Each path is a new rotation, seen through one point. The rows after it are directions, each followed by how far the rotation turns it, in degrees each step (0 if it stays put).
Each turn is a multiple of 5 degrees from 10 to 175, or 0.
Each row of a path follows its step; steps can be skipped.

step 1: 24 150 234 -79 -65 6 27 -200 -70 96 -157 -81 336 -23 -59 -379 -23 -369 -117 501 49 -437 303 118 -112 235 -134 35 -132 276 -487 -20 -65 155 -276 270 -235
step 2: -87 215 -417 -480 38 73 -168 243 -192 -157 228 -57 397 -212 -78 -44 -315 -236 22 94 -71 154 147 261 -442 -48 -51 -86 -52 -306 25 -205 -238 344 -111 124 -323
step 4: 131 328 21 -181 41 31 -1 270 -326 -47 -610 67 -68 -62 148 -511 -318 -214 -340 55 -162 -70 215 -87 -90 -141 94 166 287 123 -78 -335 -68 -16 -307 150 -200
step 6: 200 -72 -130 -175 -42 -148 -7 322 347 386 91 -41 0 76 93 -35 -160 -337 -65 -4 15 -425 31 -253 -357 -302 -127 0 -41 529 -243 -154 198 351 -29 203 -317
step 7: 280 168 -83 -166 -241 122 -288 315 -189 189 -213 321 136 -220 -302 -441 139 -332 -293 128 30 23 -61 168 -83 248 -192 -423 -147 -3 -130 -371 -101 12 175 91 -281
step 8: 54 -23 178 -258 501 -109 259 73 35 -162 302 198 97 86 -204 -142 -190 -399 -258 -1 32 -219 468 33 -325 -39 304 -171 70 -164 81 -191 -97 200 456 59 -271
step 9: 363 -138 162 -323 1 61 255 138 -422 67 260 -387 -43 -169 -137 -390 -77 -152 -271 74 -25 -406 -166 -123 90 11 5 -152 99 260 -57 -77 -110 427 -420 67 -250
step 12: -51 535 63 -447 -263 -186 6 260 -142 316 99 -58 169 3 239 -403 -427 -133 41 -165 12 -235 -265 281 -203 82 71 -63 -30 18 63 -177 -8 219 -105 269 -304
step 19: 216 118 260 -149 275 239 107 132 -139 -200 103 -174 -99 -219 134 -255 198 -375 -287 304 -185 -124 251 -13 -190 116 -131 69 -320 2 -229 -482 25 350 -313 325 -116
step 22: 403 165 -256 -457 -197 150 -191 60 -121 144 -238 138 235 120 177 -358 -22 -187 98 -25 -172 -168 7 102 -359 -56 -253 199 147 337 -138 -423 142 63 -274 334 -35
step 23: 36 270 -218 -35 82 -120 -47 424 -2 85 23 388 226 -30 -310 -18 -151 -678 -197 -379 -152 204 122 15 -180 135 -5 6 -268 -5 -196 76 15 -6 173 146 -467
137 49 33 -5 -75 39 -94 112 -84 32 -21 -37 -115 66 79 -41 37 18 19 183 68 -35 -121 49 -115 30 68 18 113 -24 -53 10 -15 -29 -201 -52 -28 -> 140
80 -24 -50 -29 20 0 151 34 -42 -44 -72 55 20 -12 2 -86 22 124 -52 -89 -66 28 34 -135 1 -32 -52 131 167 128 102 141 -29 -25 -100 -69 86 -> 65
-43 -6 45 59 -89 31 -76 -24 -50 23 43 77 0 114 18 -33 52 43 -86 -44 86 114 56 -135 49 58 -10 144 -45 83 -138 -145 -197 -45 16 6 -69 -> 115
-24 -58 15 -41 -74 -25 99 17 -115 -48 174 -77 -16 -62 103 23 -131 -52 -6 -70 97 71 82 -88 -77 79 -49 -54 -68 -27 -91 135 94 -103 -94 55 -38 -> 100
46 -40 14 71 -2 -117 25 74 38 47 148 -4 -7 97 -65 34 13 -171 115 -140 65 -18 -79 36 132 -73 36 140 56 -10 31 73 -2 101 -60 -45 -114 -> 125
51 -25 -95 139 24 -90 -74 -38 -73 -139 -51 -42 55 -16 -49 35 -42 -100 -107 71 38 70 9 119 -104 -207 -121 91 -40 86 -31 1 -3 -35 -27 61 34 -> 20
